Each run below is a few steps of one of 6 hidden systems, one row a step.
trace 1, B (11 x 20):
[[ -8   6 -34  20  11  13  12  -4  11   3   2   5 -11 -11  19   2 -21  19
  -14  13]
 [ 21  27 -10  14  15  -5  -6  -9   1  -7 -10 -23  -9  -1   8  14 -11   8
   28  -7]
 [ 20  13  26   0  -3 -17   6  15   7  -9 -18   1   8  32 -13  -3 -12  12
    2  14]
 [ -6 -23   6  12  -6   0   0   1  15  -5  -4  14  -8   3 -10 -32 -11  35
    1  13]
 [ 17  -3  -8   1   4  -6   3 -17  12  12  27 -14 -13 -21   1   2  16  33
   12  -9]
 [  5   9   3 -24  15 -18  -3  -4   3  -2  24 -11  -1  16 -19  37 -14   9
   -6   3]
 [ -7 -31   8   2   7 -19 -16  -2 -19  -2 -15   2 -12   9 -27  -1 -20  -8
    4  11]
 [ 29 -25  -9   6 -13 -14   4  -6  -1  19 -18  17  -7 -17  -9  -7  22   1
  -11  -2]
 [  9  10 -18 -20  -5   2 -17 -19  27  -9   3  20   8 -11  -4  19   3   5
  -18 -17]
 [ -9   7  17 -19   4  -4 -37 -11  -2 -21   5 -10  -4  -8 -11  -2   0 -22
   15  -8]
 [  3 -11  18 -11 -12  -6  10  13 -17  -4   7  -4   0  -1 -19 -21  26 -26
  -15  17]]
trace 2, V:
[[  8   7 -17  16   7   5  -3 -10 -17 -18   1  15  17 -16   2  23  24  -5
   25  -4]
 [ -3  17  -5  -1 -21   8   1  12  15 -13   6 -12  26  -5   8  10  38  -3
   -9   1]
 [-13  14 -15 -25   2  15  -2   3  12 -16  13  -9 -14   5  -9  11  -3 -21
  -30  14]
 [ -4   0 -14 -19  14  12  14 -10 -23  18   6 -10 -18   9  -1  20  -2 -24
    5 -18]
 [  2  13  -8   5  -3   8  27   1  -6  21  -6  10  27  11  22   7 -11   1
   -5 -27]
 [-17   8 -18  15   1  -9  -8   4  16   0   4  -7  21 -13  18  14 -29  14
  -20   1]
 [ -6   0  -8   3  20  -6 -10  -3   9  27   3 -41  -7  -4   4   8   0  12
    4  27]
 [ 13  20   6   4  23  21  20  -1  -1  13   2   1 -16  13  16 -17   0  12
   13  28]
 [-18   9  11  21   1  11   7   7 -10 -21  24   8 -10  -1  25  -9 -14   9
   23 -10]
 [-34 -12  18   1 -19   0  -8  14  10   0   6 -28   9  10   1 -17  -1   9
    8 -17]
 [-18 -16  15 -25   6   6 -10  -7  10  14  -6   5   0  21 -20 -22 -20   8
  -10  13]]
trace 3, R, 11 rows:
[[ 22  -8   3  23  -5 -26  13  15 -16  -9   4  10  -3 -21  -6 -11  -4  -6
  -20  19]
 [ -9  -9   0  37 -16   5   6  14  -9   1  -6  -4  -5 -18  29 -16  13  -6
   12  -4]
 [ 12  17 -14   7  -7  14   7  -2  18  17  -9 -16  -9   3  23  14  20  12
   15 -20]
 [ 20  24 -30 -13   0   6   2 -11  25 -19  -8   1  -7   0 -12  15  -4   6
  -19  -8]
 [-15  -4 -19 -16  -3  12   2  -3  -8 -19   2  18   5  -8 -17  -4  -2 -33
  -29  -2]
 [-33 -25  -5  -5   0  10  21   6 -20  22  22   2  10   4   1   5   5  -4
  -10  -2]
 [-10  -7 -11  17  21 -13   5  -1  -9  18  13 -28   3   0   2  24 -16  24
   11   8]
 [ 19  18  -4  17  16 -18  -8   3  -6  -1 -29 -12  -1   4   3  14 -20 -13
    0  24]
 [  0  17  11  11 -10  13   5  19   6 -12 -21  24   0  16  26  -9  -8 -16
  -11  18]
 [-31  16  12 -10  -8  27  -4   4  16 -10  17   1   9  10  24  -5   0   6
   11 -16]
 [ -3  17   5 -32   9   2  -4 -12   7   4  16 -31  15  13 -23   6   4   5
    6 -13]]
trace 4, V, 11 rows:
[[-15   0   9  15 -24  11  11  26   4  -6 -20  19   6  16  25  -9  -4 -10
  -14   1]
 [-25 -25 -16   0 -10   0 -21  -7  21  -1   4   4 -24  -9   3   8 -15  13
  -12 -12]
 [ 24   2   9 -22  11 -10  -9 -21  13  29  -3 -20  -6   5 -15  -3   3  14
   13 -14]
 [ 25  25  15   5  18  -5   5  -6 -13  -4  -9  19  17  -5   6 -27 -20 -11
    2  11]
 [-17 -18  -7  32  -5 -10  -1   9 -23 -14  11   0   8 -29   5  -5   7  -6
    4   9]
 [ -3 -16  -5   0 -19   0  13  13  15   1   3 -18   0  13 -22   0  30  28
   -5  13]
 [  7  12   6 -21   8   8  -7  -4  12 -23  -3  16 -21  29 -17  14 -17   6
    3  11]
 [ -3   0  12  -1   3   0 -21  -5 -19   4 -12   9  -7  -1  16  14   4 -34
   26 -20]
 [ -1  -7  -1   0 -25   7   6   4  10  19 -10  10  22 -15  18 -24  18  -9
  -20 -16]
 [  3  -4 -19 -10   4 -13   0  -9  15  -9  24   2  -5 -22 -17  -2 -18  13
  -32   2]
 [ 22   5  -3  -3  20 -22   5  -7 -20   7   1 -30  -4   7 -25  18  -2  -2
   15   3]]
trace 5, G:
[[  9  -4   4  -5 -19 -17   4   0   9   1  14  -2  -9   1   0  12 -10  13
    2 -51]
 [ 14   9 -11  -6  -5 -19   6  14   3  -8 -23  -7   5  21 -20  25 -14 -11
  -27   4]
 [  0 -21  -1  -8  13  -3 -18 -11 -18  11 -18   8  -4  -8 -15  -6   7 -31
   -4  26]
 [ 22 -12   3  10  -5   2  -6 -18   5   3  -6  30  -1 -20   7 -16  21  17
   18 -10]
 [ -1  22 -11   8 -13   2 -12   3  25 -31   1  12  12  -3  13  21  -9  14
   -4 -16]
 [-17   6 -12 -13  -7   1 -15   7   9  -9   6 -36  -2  -9  -5   8  10 -27
  -22   9]
 [  5 -18  -9  -4  -1  10  26   2 -12   4  14   3 -11  -7 -18 -20  27  -1
  -14  21]
 [-11  -8 -12  13   5  12  19  -9 -23 -12  11  34  12  -2   3   1 -12  10
   12 -20]
 [ -8  15  -3   2 -11  -2  -2   3  -5   2 -14 -19  29   5  12  13   0 -15
   13 -39]
 [  8  18   8 -10  -3   7  10  15   8  16 -16  -9  16  17   7  -2  22 -16
  -16  30]
 [ -4  -2   3  -5  21  18   0  -8  -6  15  18  24 -15 -13  24 -10  -4  -7
   -4  28]]
trace 6, N (11 x 20):
[[  8   5   4   0   0  -1  -1  -2  30  21  -1 -31  -2   5   1 -20   2  34
    2  10]
 [  2  12  13  -6  25   8  -2 -10  -5  -3  13 -25 -17   3 -12 -21   0   6
   23  25]
 [  3  -7  23   7  -2  -6  12  11 -29 -15  17  -8 -11   5 -13  -8  19  -4
   25   2]
 [ -8 -27   7  17 -17 -14   5  18  -3 -16   4  13  11   7 -18  11  15  21
   -3  18]
 [-15 -33   2 -10  10 -15 -23 -10   4  18   2  12   0  -1 -15  17 -10  14
   -8  19]
 [ 15 -15  19 -22   7 -11 -18 -15   0  19 -17  20 -22  10  -6  -6 -19  -8
    5 -10]
 [ 23  18  22  -7 -11 -13 -15  -1  10 -31  -7  18  -2  -4  -7 -18 -11  -7
   -2 -15]
 [ 19  10  -7  -2  -8 -21  -7  -7   7 -15  19  -8  13 -38 -10  -5  13  -3
  -19  -7]
 [ 27  -4 -30   0   6  -1  10 -15  -2  13 -11  -7  -2 -19 -18  -1  24  -2
  -13  15]
 [  1   4 -21  -5  17  24  -6 -17 -15 -12 -22  20  -1   4 -12  10  15 -18
   16  16]
 [-11   3   3 -12  -6  12  -5  -1 -12  -6   3  25  20   5  10  26  22 -23
   10 -20]]
trace 7, G (11 x 20):
[[-13 -12  17  -5   5   4  14  12 -20  33   0 -18  11  23   3   2  15 -11
    9  19]
 [  2  -2  13  -1  15  18  16  -4  -6  29  -4  22 -14  23  19  -4  -5  13
   21   6]
 [  4  21  13   2   9   2  -7  -3   8   6  -9   3 -17  11  26  -7 -36   0
   16 -20]
 [ 15  17  17   2  -4 -23 -11  10  17   5 -13 -30  -8   2   6 -19 -25  -2
  -13   7]
 [  9 -10   5   4  15 -22  -7  -1   6  12   5  -7  -5  -9 -12 -13 -15  19
  -15  40]
 [  0 -19  -2   3  19 -13 -16 -22  -4   1  16  -1  -7 -12 -19   8  -6  30
   24   3]
 [  6  -2  10   0  -9 -14 -13   1   6 -24   1 -11  -3  18 -23  20   7  19
   28 -17]
 [-15 -14  19 -11 -19  -9 -16  20   8 -15 -10   4  -6  29 -15  20   8 -10
   -7  11]
 [-10 -34   2 -21 -10   6 -11  -3   6  20  -7  20 -24   6  -5   2   7 -12
  -16  -1]
 [ 21  -5 -18 -12  -7   5   6 -18  10   0 -15  31 -16  -3  -9  -6 -10   3
  -10 -31]
 [ 17  19 -11  -4  -5 -12 -11  -7   1 -27 -18  12  17 -13 -11   0 -17 -21
  -16 -20]]
trace 8, B, 11 rows:
[[-20 -12   8  -6  -3  -4 -17 -10 -12 -16   4  18  17 -10  -6 -10 -20  -8
    8 -31]
 [  0 -11  16   7 -16 -20 -12  10  -6  10  12 -11  15 -26  11  -4  28 -17
   -6   2]
 [-12   6 -17 -11   4  13  -1   5  10   0   9  10   5  -5   6  16   9 -14
  -35  33]
 [-10   9 -19   7  15  24  -7 -12 -17 -19 -10   2 -22  -5   2   2  -2 -26
   20   0]
 [ 18  15   8   4 -20   0  21  18 -11  -5 -17  -6   3  18   2   1  19 -19
    7 -19]
 [-27  -3   2  -4 -18  17   5  13  21   3 -14   6  22  22   5 -12  -7  12
  -15  -6]
 [-18   0   5   2  12  18 -10 -16   3  23  11 -14   2 -15  23 -25   3   9
   24  -4]
 [ 15  26  11  -6  15  -4  25   5 -15  14  32  -4   8   0  16   7  -2  -4
   -4   5]
 [-23  -4  -7  21   3  -8   8  17 -12 -17   1   5   2  10   5  13 -38   1
  -10  10]
 [ 10 -10  -9  36  -3 -10  -7   7   0  12 -30 -16 -10 -10  14  -3   4   5
   16  10]
 [ 33  26  -3  -7   2   4   7  -3  28  11 -17  11   0  14  10   7   5  17
   -8  12]]
trace 9, Z:
[[ 25  22   7  -8  11 -18 -14  -7 -10   7   4 -17   7 -20   3  13  11 -28
    0   3]
 [  6  13 -16  -3   1  11   6   2  -6 -20  14  -3 -38 -12   6   9  10 -29
  -10   7]
 [-14  -1 -32  12 -16  13   7  -3   4 -10  -6  -5  -9 -14  11   3  -4  -6
   -3 -38]
 [  1   4 -17   9  -1  17  20   0  -6  23 -23 -18  10  18   7   7  16   8
   22 -14]
 [-17  19  13 -15  15  29   6  -3  -6  -4   4  -3   9  30   0  -7  -1   3
   26   5]
 [-19   3  35  -9 -11  -2 -10   8  -8   0  21   3  24  -2  14 -14   2 -12
    9 -18]
 [  3  -5  17  -8 -12 -10  25  21  -9  23  18  -1   3   4  12  -2   5 -13
  -28   5]
 [-10   7  -9   4   2  -6  17  14   0  -4  -1 -10  -6   9   1  -4 -43  -4
  -33   9]
 [ -4  -1  -1  36   3 -15  -9   8  -3   3 -18 -19  -4  -9  20 -14 -27   4
    9   7]
 [  4  -2   2  21   9  11   5   0   8  12  10  -1 -20  -9  20 -15  12  29
   19  27]
 [-11   0  -2  -9  -1   5  -3 -13  24  -6  31 -11   4 -12 -11 -14   2  39
    1  -4]]
trace 10, R (11 x 20):
[[-13   2 -17 -24   0  -2   7  -6  12  -4  10 -19  18   6 -33   6  -8   7
  -28  -7]
 [-19 -17 -13  -5  22   3   5 -10 -23   7  -3  -3  12  -3 -28 -13 -12 -10
  -10  25]
 [ -7 -17   8  16  18  -1  14   6 -33  16  -1  15   1  13   8  13  -5   2
   20  20]
 [ -1   7  16  22   0 -17 -12  16   4  -3  -4  -3   3  12  23  31 -12  16
   18   7]
 [  4  24  13  -2  -8  -6 -28  10  28  -5 -22 -18  -1   6  16   0  -4 -10
   -5  12]
 [  1  20  13 -24  -1  23   3  -1  19  -3  -1   7 -11  13   4 -35  -3  -8
  -13   6]
 [-11   2  11 -19   4  14  12 -13  -8 -14  26  10   6   6 -17 -22  -6   8
   13 -26]
 [  0 -17   5  -8   1 -18   0  -9 -18   1   5  -8  33   3 -35   6   8   9
   14 -17]
 [  9 -25   1  13   2 -19 -10   0  -1  13 -17   1  14  -4 -20   1  17  14
   -1  34]
 [  6 -14   8  18   7   2 -20  -1   0   0  -6  18 -33 -12  16  -1  10   1
   14  31]
 [ 13   6  18   1 -13  -3 -10   7   8  -1   7   6 -39   2  28  11   1  -9
   11 -21]]
trace 11, Z:
[[ -6  -5  -2 -11 -32  -1  -6   5  15 -11   4   0  23  -9  -8   2  28  -4
  -16 -22]
 [ 18  -1  -5 -19  -9   0  15   3   1  20 -31  -3  -1  22 -16  -2   9 -20
  -20  -3]
 [  2  11   6  -9  14   5  -6  -6  -8  -6 -21  16 -17  23   4   2 -38 -17
    8  -8]
 [-11  -4  10  15   5  -6 -23  -1  -5   8   6  13   0 -12  37  23  -8  -5
   21  -7]
 [-12   0 -15  -1  11  14  11  -2  -2  21  28  -5  11 -16  18  16  23   1
  -10  23]
 [ -6  20 -22  -5   8   8  15  -8  -6 -14  13 -25  22 -17 -17 -19  -4  -7
  -16  -3]
 [ 20  15   9  20 -15 -10  14  12 -10 -20 -13 -20  -4   0  -5 -23   6  -8
   15 -17]
 [  0  -1  10   6 -18  16   9  18  16  -8  -7  12 -32  26  18  -2   8  11
    5  -1]
 [-29 -13   1 -13  -8   9 -13  -3  25  25  -6   1   8  14  13   3 -15  18
   -4 -17]
 [ -2 -11  14 -13  24 -14  -1 -10 -18  40   1 -18  18   7  -8  -3  -7  -1
   10   8]
 [  0   4  18   0  20  -8   7   2 -27 -18  31   7  -8  -3 -10  -6 -15  -6
    3  25]]
trace 12, N, 11 rows:
[[ 10  -4  10  -5  -3 -14  19  13   4  -1  35 -16 -24  10  -9  14   7  23
   -2   6]
 [ -9 -20   1  -1   4 -15   3  13 -10  -6  -8 -18 -10  19 -35   0 -13  -2
  -12  28]
 [-18 -35   9   8   0 -10 -17  -8 -19   1 -15  10   7  -6 -16 -21 -12  -7
   14  -5]
 [ 19 -12  14   9  -5 -17 -13 -12   7   3  -6  29   5  -5   3  -1  -2  29
   22 -20]
 [ 31  19  14 -13   8 -24 -22  -6  23  -4   5   2   2  -2  -5  17   0  15
   -6  17]
 [ 16   3  11 -19   2  -9 -14  -1  -3   5   0 -12 -12 -16 -10 -13  15 -34
  -17  21]
 [  9 -14 -12   1 -14  14   5  -4  -8 -19  -9  17 -17 -14 -16 -25  23 -15
   -4  -5]
 [ -2  -6 -29  -1   0   6   1 -15   0 -25   5  20  11  -7 -23  23  11  13
    5 -18]
 [  6   2 -10 -20  10  -7   1 -11  -5  20  -9   3  33  12 -13  34   5  -7
   -6  -7]
 [  4  12  10 -12   6  12   3   0  -3  19 -21  25  20   9  15 -14  -5 -24
  -15  15]
 [ -4  14  -1   1  -2  18   4  -2   2 -14  15  29 -11 -19  31 -13 -12 -14
  -13  -9]]

Which system made each run below?
trace 13, 2 rows:
[[  0   7   2  31   7 -15  10  13  -8  -7  -7  -9 -10   9  13   1 -41  12
    8   5]
 [-16  -5   7  30   1   1 -11  12  12   0   5  -7  -5  -4  26  -1   2  26
   14  30]]
 : Z
trace 14:
[[ 20  13  -5   6   3  -5  -9 -18  17  -6  10  28   2 -27  17  -8 -14  18
   -3 -19]
 [ 10  11   5   8   2 -26 -15  -4  -2  -9  11 -39  10 -28  -9 -10   1  -3
    5  -5]]
 : V
trace 15, 2 rows:
[[ -3   6   7   8   8 -20 -25   3 -16 -28  -5   4  -3  -2  -6  26 -20 -18
   11   1]
 [ -4 -12  -9  21  -7   5  -9   6  -7  -1  -5  21  -4 -22  22  14  28 -18
   -2  18]]
 : Z
trace 16, 2 rows:
[[  2  14  -7   7  17   5   2  -3   7  -8  -2 -27  -5  22 -13  15   0  27
   28  13]
 [-18   0  26  -4  10  -3  -8  10 -20   8   7 -27  17  14  -6   2  14 -12
   23  18]]
 : N
trace 17:
[[ 12  -5 -13  25  -4 -13   0   7  13  10   8   4 -16 -23  28  17  -1  16
  -15  13]
 [ -3   3 -36   4  12   8  -1 -13  22   4   1 -25  -6 -12  -9   5   1  24
  -10  17]]
 : Z
trace 18, 2 rows:
[[  1 -24   6   4  -9 -21 -34   5  14   8 -12 -10 -20 -13  -1   5  10  -6
   -8  24]
 [ 24   4 -16 -22   9  11  -1 -15  11   7  -7  10 -26  -6 -13  -5  13 -11
  -20  22]]
 : B
trace 19 (2 x 20):
[[ -4   8  -6  -2  19   0  -2 -18 -28 -15  -1   7  13  -4 -12  -1 -24 -16
   18 -23]
 [  9  -6  20  20 -22 -27  -1  19 -14  -8  -9   3  28  -6   4   0  14 -11
    1  -5]]
 : B
trace 20, 2 rows:
[[ 13 -15   8 -17   3 -12 -20  -6  15   6  -1  33   0  -3 -11  10   3   7
  -19  23]
 [ 17  -4   5 -30   5 -10 -19 -17   2   1   0  23 -20  -9 -12   1 -10 -24
  -17  -5]]
 : N
trace 21:
[[ 10  21  13   5 -14 -13  -4   3   6 -35   9   8  14 -12   0 -19 -17   2
    0 -25]
 [ -5   0   5  -9 -17   6  -4  -3  -2   2  -7 -12  34 -12  -9 -25  31 -16
    0 -14]]
 : R
trace 22:
[[  7   0 -25   4  11   2  22  -1 -17  -2   6  16  11   4 -11  38  13   4
   -8  16]
 [-11  25 -20   5   3  11 -10  -2   1 -35 -15   0  30  -4 -11   5  -2 -10
   -6   9]]
 : Z
trace 23, 2 rows:
[[-19  -8  -4   2   7  -6   4   9   1 -17   5 -17  -3  11 -30 -12 -24  12
  -18  25]
 [  4 -21  12  28 -10 -21 -13   5  -5 -11 -19   4   4 -14  -9 -30 -11  10
    9   3]]
 : Z
trace 24 (2 x 20):
[[-13  -5   7   2   7  -4 -19   4 -16  -2  -9 -11 -31   3   9   1 -25 -33
    9  -4]
 [ 20 -16   7  17 -17 -13   6   8   8  17 -27 -11 -11   0  -5 -34   7  10
   -2   1]]
 : G
trace 25:
[[ 15 -21   2   9   9 -21 -12  -7 -10  -4  -4  16 -37 -10 -11   0 -23   0
    2   5]
 [  7 -16  15  13 -18 -20  -6  10  -8  10 -13  18  -7 -10  24  -4 -11 -19
   -3 -23]]
 : R
trace 26:
[[ 22  14  18 -16  -2 -23  -5  -3   9  -7  15 -12  19   7 -20  19  14  18
    8  -9]
 [ 12  -2  14 -14   5 -11   2   3  -4  12   0  -8  19  -1 -22 -15  16 -12
  -22  37]]
 : N
trace 27, 2 rows:
[[-19   4 -24  10  -2  -4 -11   3   9   1 -13 -22  23 -19   2  -2 -12  -9
  -27  12]
 [  2  -3 -15  -8  15  13   5 -19  -3  13  12 -16  17 -19 -20 -17  28   9
    1  20]]
 : G
